One vector is turned by the same rotation once a step. Each row is the vector after some number of steps, and that number follows the row.
The counts run from 0 to 433.
[ 27 -31  32 -22   1   7 -18  -9  23 -35  -5  -2 -10  -9 -11  16  25 -18
 -15 -25  -2   4  -5   8 -40  24  12   2   1  -9 -16   1 -10 -14  -8  35
   4  16  19   4  28  15   0 -19  -9  29 -20  -2 -49  14  15  16   1   2
 -11  -9 -17   3  16  -1  -8  -9   4  -3   6 -27  -4  29  -8 -19  -6 -17
 -33 -11  44   0  15  15  13  16  11   2  -3]
309
[ 36 -48  21 -19 -20  16 -38 -20  21 -34   1 -18   9   9  -9   3  26 -22
  -1 -28  -4  -8 -19   5 -33  27  16  -3   0 -15   2   0  -1  -8 -10  25
   4  15  10   0  11   2  22 -27   3  26 -25   4 -23  11   6  26  -2  15
  -3   4 -16   1  10   5   6 -14  -5   9  -5 -38 -10  16  -3 -12  -1  13
  -6  -2  32  19  -8  -7  -2  -6   5  12 -13]
18
[ 22 -21  24 -25  -6  27   7   6  36 -30  13 -12   6   3   3  25  20  -5
  -5 -22 -17   4 -31 -15 -20  25   9   3  -2 -10   0   8 -14  -9 -12  25
   1  11  14 -11  13   4  34 -23  13  27  14  -9  -4  -1 -19  13 -16 -28
 -20  14 -35   5   5 -13  31 -23  -9  16   6 -23  -5   8  -2  -1   0   0
 -31 -11  20  11  -7  11 -13 -14   8   1  -4]
261
[ 29 -14  11 -21 -18  22 -18  -6  23  -6  -7 -19 -12  -4   0  -1  19 -16
  13 -11 -25 -26 -22  24 -35  14   5  18   5 -28 -19   4  -3 -16   0   7
  -2  30  -1  -2   1  28  24 -26  -6  27  -3 -16 -32   4   5  18   9 -10
 -14  -7  -6   2  10   2  13 -28  -1  34  11 -42 -16  15  -8  -4  17  -2
 -34   2  16 -16 -16  -2 -10  -6  -1  11 -10]
168
[ 34 -22  31 -24  -4  21 -15 -22  29 -28   0 -16  -1   0  -7   8  17   3
  11  -6  -9  -9  -6  26 -43  25  26  10  -8 -35 -22  -3   1  -7 -13  31
   6  11  13 -15   7  24  18 -10  -4  29 -15 -16 -35  14  20   1  13  -6
 -14  -7   3  -8  -3  16 -11 -23   9  18  -4 -18  -9  25  -4 -16  13  -3
 -31  -4  14  -6   8  17  -2   4   5   5  -4]
423
[ 60   7   6 -37 -25   5 -25   2  28 -30   6 -12 -25 -24   0  13  15 -13
   6 -11 -14 -10 -24  -5 -15   9  13  -3 -13  -2   8   3 -28 -14 -15  17
  -5  35  22 -11  12  -6  26 -23   4  30 -12   8  -7   7 -13  -2 -15   0
 -15  14 -13   5  16  20  21  10   5  -5   2 -31 -14   3 -10  -1   2  -7
 -12 -24  23   3 -13   5  -9  -5  28  10 -10]
290
[ 32   6  10 -21 -19  19  -3 -13  35 -16   4   1  -9 -13  14  16   3 -28
   0 -28 -12  -7  -6   1 -45  -6  30  14   3 -49  -8  -6 -10  -9   0  18
  -1  37  20 -10   2  16  14 -17  -9  28 -11 -22 -27  21   2  -2  12  -6
 -10 -11 -14   9  18  15  29  -6   6  13  15 -21 -25  21   5 -10  -9  -2
 -24 -14   7  -4   6   7 -21  12   6   4  -7]
201
[ 40 -39  24 -32 -16  13 -23 -16  20 -17 -18 -23   2 -12  -4  25  15 -21
   0 -23  -3   0 -34 -28 -39   3  16   2  11 -30  -1   7 -21 -21 -17  13
   1   5   1 -10  -7   7  24 -43  10   2  -6   0   2   1  -5  25  -1  -9
  -5   5 -15  -2   1   5  16 -16 -16  -9 -17 -27  -9   9  -8  -8 -10  11
 -20  -8   1  11  -2  14 -14   1  20   8 -16]
104
[ 50  14  19 -24 -16  25 -16  -8  32 -29  -4  -1 -19 -24   1  19  21  -4
  15   6 -10   1 -12  18 -29  21   5   6  -9 -28 -12  11 -16 -10  -4  -7
  -1  29  11 -12   7   2   9 -13 -13  22  -3 -13  -6  -3  15   6  -8 -19
 -25   2  -3 -13  17  13   5  -4   3   5   7 -49  -6  -2 -32  -1  -4 -13
 -34  -5   3 -12  -4   1   8 -12  -4  18  -3]
402
[ 27 -32  29 -23  -5  25  -1  -4  31 -41  14   9  -4  -4  -6  41  22  -9
 -18 -23 -12  12 -25 -20 -25  21  25  -9   6 -20 -10  -4 -17 -10 -14  36
  -4   7  20 -12   9   1  19 -18  12  11  -3 -21  -4   2  -9  12 -19 -12
 -10   4 -27  12   0  -2  22  -8   0 -19  -4 -18 -15  19  10 -12 -10  -1
 -25 -27  27  15   7  14   0   8  15  -3  -6]
375
[ 41  -1  11 -42 -24   5 -12 -11  25 -10 -17 -20 -20 -32   2  16   8  -7
  21 -11 -12 -20 -14   1 -38   2   9   8  -3 -22   6  -2 -18 -14 -16  17
  -9  24   7 -23  -6  10  25 -34  15  12   1  -5 -12   2   7  -5  -7 -17
 -10  -2  -4 -13   7   5  16 -10  -6  16   5 -36  -8  -2 -22   3   5  -5
 -27  -5   9 -12 -12  33 -14 -10  16  18  -4]
254
[ 22  -4  22 -39 -18  28   6  -1  36  -9  12   8 -10 -13   2  31  13   4
   5  -9 -18  -1 -25   0 -37  25  12   1   1 -29 -11   2 -21  -8 -14  23
  -8  11   4 -26   5  19  30 -11   7  14   9 -30 -13   0   4  -4  -2 -26
 -21  -4 -19   4  16  -2  32 -16  -9  30  16 -16  -8  23  -6   2   7 -10
 -41  -9   2  -7   7  14  -1  -3  10   1  13]
414
[ 28 -12  19 -21 -15  16 -28  -7  20  -7   8  -8  10  -9  -1  37  -8 -34
 -17 -30 -20 -14 -25 -21 -32  19  26   0  -2 -39   0  -2 -15  -7 -22  26
  -7  26  12  -7  10  11  17 -20   3  27 -17  -1 -33   3 -10  18  -8  -2
  -5  -4 -29  13  12  18  25 -11 -14  19  12 -15 -20   8  -2 -32  -2   3
 -14 -11  20  15  10 -10 -17   2  19   2 -12]
277
[ 36 -40  30 -21  -4  19 -21 -22  21 -26  -5  -8   6   5  -8  13  17 -30
   2 -13  -9  -9 -25  12 -39  18   4  14   8 -37 -21  -4 -16 -17 -14   2
   5  23  -5  -9   6  24   9 -26 -12  14 -13 -16 -12   2   6  25   2 -10
 -13  -4   3 -11  19   8   8 -21  -7   6 -15 -42 -21  12 -22   2  -4 -11
 -36   1  10   2  -4 -14   6  -1 -11   8   0]
321
[ 31   5  15 -39 -26  20  -7   8  26 -26   3  -2 -23 -27  12  19  15  16
   7 -24  -8 -23 -20   0 -28   8  17 -11 -14 -12  -9  11 -14 -10 -10  24
 -12  31  18 -11  13  21  39 -21   1  35  -2 -19 -13  21   0  -7  -3   2
 -24  11 -11  10   7  15  19   4   4  16  14  -4 -11   6   6 -11   8 -13
 -26 -16  26  -5   2  14 -11   1  24   9 -12]
114
[ 21 -23  27 -24 -20  25  -4   3  17 -29   3   3 -12 -15  14  36  26  -6
 -16 -28   4  -3 -20 -18 -28  20  21  -3   0 -22 -29  11 -20 -13  -6  26
 -12  20  14   2   5  11  17 -20  -6  18 -10 -24 -13  15 -10  21 -14  -4
 -22   9 -19   9   7   8   8 -10   3  -7  -5 -11 -20  14  14 -21  -7  -1
 -36 -35  28   6  24   1  -1  16  10   7  -4]
379
[ 26  -4  19 -27  -4   8 -21 -24  29 -16  11  -7  -2 -12  -6  32 -12 -20
  -1 -15 -21 -14  -1   7 -48  18  29  12  -1 -44   4  -5  -2   1  -9  22
  14  17   7 -24   2  17  13 -12   5  24  -5 -17 -31  13   4   2  14 -11
  -6 -30 -14   2   8  14  18 -10  -4  24  14 -23  -2  16 -11 -22   1   2
 -24  -5   5  -3  11   5  -7   5  22   9 -11]
275
[ 49  -3  10 -37 -15  10 -29 -11  29 -29   0  -6 -28 -22   9  24  25 -23
   4 -25  -4  -2   7 -11 -36  11  21  -6  11 -30  -7   7 -26 -12 -12  16
  10  24  11 -12 -10  -3  11 -28   8   7 -13   3 -13   9  13   8  -7 -10
  -8 -19  -4 -17  30  15   3  -2   4  -8  -4 -47  -1   3 -19   7  -8   1
 -24  -6  15  -3   9  10   7  -4  13  19  -5]
214
[ 37 -12  16 -36 -10  13 -13  -6  22 -20 -12 -18  -9 -31  -9  25  -5 -11
  15   0 -19  -9 -34  -4 -27  -3   7   8   3 -28   4  29  -5 -25 -19  10
   2  28  14 -32  -6   7  31 -44  10  17   8  -8 -11  -4   5  -6  12 -26
 -10  11 -10   2  -5  -3  28  -4  -2  13   8 -26  -6  14 -19  -3   3  -4
 -32   3  -1 -13 -19  29 -11  -3  14  16 -15]
180
[ 22   1  21 -32 -16  33  -1  -2  37 -22  10  13 -18 -13   8  31   8   2
  -8 -22 -16  -4 -21   7 -29   9  25  -1  -5 -34 -15   1 -14 -12 -10  16
  -4  30  23 -14  -4  16  30 -15 -10  20   2 -27 -10  14  -3  -5  -9 -18
 -25   0  -9  19   8  15  32  -3   8   0  24 -12 -11  17   5   0  -1  -4
 -32 -26   9  -3   7  18  -6   3  13  15  -7]
377
[ 54  -9  18 -29 -22   7 -29  -2  18 -17   1 -25 -13 -24  -8  18  19 -23
   5 -13   3  -8 -19 -12 -20  21  23 -10 -10 -16   7   4 -24  -9 -24  26
 -11  14   3 -16  10  -7  12 -26  14  20 -10   4 -10  -2  -3  17 -19 -14
  -9  15 -12 -17  11  15   6 -17  -6  10 -24 -43 -13 -14 -16 -21  -9   0
 -21 -15  13   8   6   9  -4 -12  17  23  -3]
252
[ 26 -13  16 -33 -17  14 -19  11  15 -26   2  -9 -31 -22  -1  31  15   5
 -11 -36  -6  -9 -15 -28 -18  27  12 -12   1   7 -10  17 -29 -23 -26  40
  -9  24  21   1  11   2  23 -18   2  19 -12  -6 -21   8   5  11 -15   5
 -21   0 -21  11  11   2   0  -1  -3  -2   3 -17  -4  -1   4 -21  -3 -12
 -22 -19  38  -3  13  16   0   1  31   9  -9]
39
[ 37 -20  29 -16  -5   9 -16 -24  31 -29  10  -7  -1  -1  -3  20  15 -23
 -12 -27 -11   7   5  -3 -47  14  44   4  -3 -34  -8  -8  -8   3 -18  39
   3  12  14 -12   3  11   2  -9   2  24 -14  -9 -29  13   5   8   2  -1
   1 -22 -16  12   9   9   8  -9   8  -5   1 -19 -19  24   2 -12 -10   1
 -18 -14  26   8  23   7  -8  18  23  -1  -4]
198
[ 18   8  11 -32 -22  20  -6  13  23 -18   3   5 -33 -18  16  20  20  10
   1 -24 -17 -15 -22 -11 -23  23   7   0   2 -15 -26  10 -22 -21   4  14
 -14  35  17  -7  -1  21  35 -18  -7  18   1 -28 -15  13  -1  -4 -12 -12
 -31 -12  -8  11  23   8  21  -1   3  24  24 -19  -4   9   0   1   4 -13
 -36 -12  28 -23   9  13  -4  10   5   4  -3]
303
[ 36 -15   8 -16 -17  11 -16  -9  24 -18  -9  -6 -10 -13   9   6  13 -17
   5 -10 -24 -10 -17   8 -29  22   7   8   3 -23 -16  15  -5 -28   3 -10
   3  48  15   2   1  23  23 -26 -19  28 -10 -18 -33  12   9   2  11  -3
 -15 -10  -8   6  18   9   8  -4  10   6  27 -41 -10  24 -15   7   9 -17
 -22  -2  19  -7 -18  -7   4  -1  -2  11 -15]
131
[ 28 -20  28 -26  -7  26   4  -8  39 -35   3   3  -8  -7  -4  24  22   3
  -4 -10  -9   0 -11   5 -38  12  22   7  -2 -40 -22   1 -19  -6  -7  28
   0   4   5 -22   0  15  15 -18   1  15   7 -25 -11   1   1   8  -7 -34
 -16  -1  -4 -17   0  -5  15 -25   2  13 -12 -23 -11  13 -10  -9  -8   0
 -48 -20   1  -3   9  27  -5   4   1  -1  -4]
337
[ 17 -27  35 -21 -12  16 -14  -6  25 -11  14  -5  15  -4  -8  21   4 -31
 -13 -25  -2  -9 -25  -7 -35  30  13   9   2 -39 -10  -1 -17  -6 -20  42
 -13   9   6 -10  15  12  13 -12   2  26  -4 -13 -24  -4  -5  22  -8  -9
 -20  -2 -26   2   4   8  11 -27 -13  25  -4 -17 -24   9   2 -33   3  -1
 -38 -17  10  13  28  -1 -10  -1  12  -2  -2]
10
[ 26 -14  29 -31   5  18   9  -4  37 -38  -6  10 -14 -24  -3  37  25 -10
  -8 -10 -12   7  -5   3 -30  16  16   5   9 -34 -21  17 -21 -23  -6   0
   4  17  12 -21  -4  12   6 -25  -6   7  11 -22  -7   9  13   0  -4 -33
 -16  -7 -15   6   9   4  16 -15   0 -20   7 -29  -4  21 -23   4 -16 -16
 -41  -3   8  -6   1  25  11   7   5   4   2]
222
[ 18   0  15 -24 -18  16 -23 -10  31   1   9  -7   6 -15   8  26  -9 -30
  -3 -25 -26 -17 -31  -8 -31   9  16   6  -6 -39   4   2 -15 -17 -12  12
  -4  41   9  -9  -1  20  29 -24   1  23 -10 -12 -30   8 -11   6   1   3
  -7  -5 -17  10  14  19  28   3 -16  30  25 -16 -24  19  -2  -6   3  -4
 -22 -14  14   5  -1   1 -18   4  15   0 -13]
278
[ 34  -2  -6 -35 -14   0 -18 -20  29 -29   1  -3   1   2   8  -2  24 -15
   0 -12 -16 -15   0  18 -27  20  17  11   4 -22  -9   2 -10 -13   4  -5
   5  38   4  -9   0  21  14 -19 -13  31  -9  -9 -20  11   3   3  -4  -8
 -14 -10   5   3  12  17  22  -2   8  17  13 -41  -3  13 -25  16   1 -15
 -32  -5  28   3 -27  -3   3  -5  -3  24 -20]
209
[ 13 -11  16 -21  -5  10 -14  -9  35 -13  14   9  -7 -14  13  31  17 -27
 -15 -45 -10  -6   3  -5 -48  19  30   4   9 -40 -19   0 -21  -4   0  35
  -1  17  10  -2  -7  12  -5 -12   1  11  -5 -16 -34   9   6   9  -2 -17
  -3 -24 -13  -1  21   8  12 -10   1   9   4 -33 -14  17  -6 -13 -12   0
 -29 -14  17   7  16   3  -8  12  12   0  -3]
124
[ 47 -18  26 -37 -10  13 -35 -14  20 -19   1 -15   2 -22  -5  24  13 -27
   4 -16  -6   0 -18 -17 -31  16  26   0  -1 -26   4  -6 -19  -5 -16  26
  -8  18  -7 -19  -1 -10  14 -24  20   9 -11   9 -11  -7  -6  16 -12  -7
  -1  -1  -5 -10   3  12  13 -11 -21   5 -12 -36 -15 -10 -11 -14 -13   5
 -15 -11   8  17   9  -3  -6 -12  25  20  -7]
100
